(in the rows, 128 means zero)
A single turn carries every row of the set below to another of its rows. Some are shown first; where does it send the rows asked next?
sed: [133 137 136 124 109 114  90  94 141 165 138 158 125  93 135 159 100 126
 133 146 145 137 136 147 140 119 142 150 153 131 129 151 142 119]
dos: [141 112 152 124 117 124 119 156 108 151 158 159 169 151 132 159 141 116
 138 144 126 127 125 134 150 151 117 110 125 188 148 159 133 118]
fesoz: [136 128 164 110 112 130 127 113 113 163 176 115 172 133 116 122 117 117
 155 136 138 124 103 154 129 155 112 115 133 153 124 135 114  96]
paz: [153 117 136 138 142 105 102 122 148 134 131 158 125 103 137 148 128 117
 134 164 126 154 138 141 136 128 137 136 157 150 161 145 144 121]
giz: [124  95 147 129 129 116 114 135 139 141 108 167 136 142 120 113 127  92
 125 150 112 157 131 125 133 148 117 133 163 142 138 145 157 123]
mazom: [141 112 155 129 130 122  82 136 134 146 119 164 140 134 122 101 135  98
 112 152 122 146 128 139 120 132 141 142 171 139 127 133 154 117]
dadob: [131 142 166 130  99 122 109  97 131 139 132 105 154 157 119 155 110 136
 135 142 160 128 147 152 147 142 113 147 149 152 139 107 153 118]
Tir: [120 150 151 134 123 122 133 146 115 144 146 152 156 143 145 160 130 100
 160 147 140 142 138 140 141 160 105 115 135 181 143 128 146 117]
geped: [ 99 111 144 124  99 128 102 105 128 178 130 164 128 143 121 125 125 102
 125 136 112 146 114 139 137 137 131 135 168 130 104 159 156 125]
segap: [118 128 155 119 117 134  73 112 115 185 140 169 138 112 130 116 120 100
 128 138 122 148 118 146 131 130 141 140 161 139 112 149 148 124]
dalis: [124 117 136 124 111 105 114 117 144 132 143  95 139 170 113 148 115 132
 116 152 137 120 126 157 161 122 114 136 134 147 133 133 121 141]
Zaba: [142 135 140 123 116 116  66  87 130 160 143 167 133 105 127 146 108 126
 124 156 141 144 127 150 151 126 139 146 169 139 129 138 145 120]
dadur: [152 119 136 136 144 102  81 124 133 130 134 174 144 100 132 138 124 111
 138 161 133 149 124 143 133 136 135 134 170 153 147 135 153 111]
pedi: [120 125 129 116 109 100  97  79 141 169 143 164 130 116 134 162 105 124
 146 136 141 140 120 146 147 130 128 151 169 133 120 156 155 117]
tuk: [154 143 142 116 125 122 136 125 125 149 178 138 166 146 137 143 134 105
 141 152 136 131 118 153 131 158 109 114 131 173 140 134 103 102]
kof: [141 105 167 109  86 120 105 129 119 152 153 133 161 181 111 135 148 142
 121 137 141 101 121 135 147 127 135 130 147 151 127 152 140 108]
dekug: [100 115 135 105 123 101 121 139 120 149 159 128 157 130 137 143 111 112
 169 128 138 123 113 150 150 132 103 120 115 152 127 156 116 128]
ledev: [128 137 163 113  95 124 114 116 130 140 146 136 141 197 132 133 165 126
 129 154 140 127 143 134 149 135 124 124 156 146 129 127 141 119]
fuv: [154 149 149 120 100 128 129 104 132 153 164 114 160 151 111 140 107 120
 119 151 151 119 122 162 135 148 111 135 137 159 133 119 110 101]
Zokub: [159 125 159 102 109 126 124 109 131 143 169 118 165 172 120 115 144 123
 126 151 136 121 120 141 134 149 120 118 141 146 129 129 105 103]
turu: [131 100 153 128 121 126 100 141 139 138 114 164 133 127 127 105 140 103
 121 154 114 145 137 126 122 129 138 126 155 128 138 150 142 118]
pudof: [147 108 132 129 144  88 109 105 152 134 124 156 133 120 130 152 113 116
 141 153 133 156 132 139 145 141 120 150 168 151 156 140 161 121]
lep: [126 112 166 115 109 117 111 128 105 175 164 128 173 129 122 153 117 131
 162 115 147 112 112 158 135 134 120 142 130 172 141 157 147 106]
Pulus: [156 123 155 123 104 121 110 121 128 150 140 127 164 159 114 163 110 134
 108 141 152 117 146 152 154 136 115 157 128 179 158 134 136 122]
Kupe: [120 115 139 116 107 106 115 122 143 139 148  99 136 182 117 138 131 130
 115 148 132 115 122 154 156 117 121 134 138 141 122 140 122 138]
tani: [106 115 156 130 103 139  88 111 126 181 134 148 127 113 125 123 124 112
 129 137 114 142 119 145 124 124 147 134 156 125 111 160 146 122]
Rifu: [103 117 129 116 125 102 128 154 123 138 152 136 156 136 137 146 116 104
 160 136 133 124 116 146 147 137 102 112 115 159 127 153 116 127]
piv: [101 125 170 110 110 122 108 111 105 158 162 132 164 138 142 138 139 125
 190 122 144 134 122 145 137 144 112 118 143 149 130 140 147 108]

piv -> ledev
kof -> dos
Now these:
Rifu -> dalis
fuv -> fesoz
geped -> giz
Zaba -> segap
sed -> tani

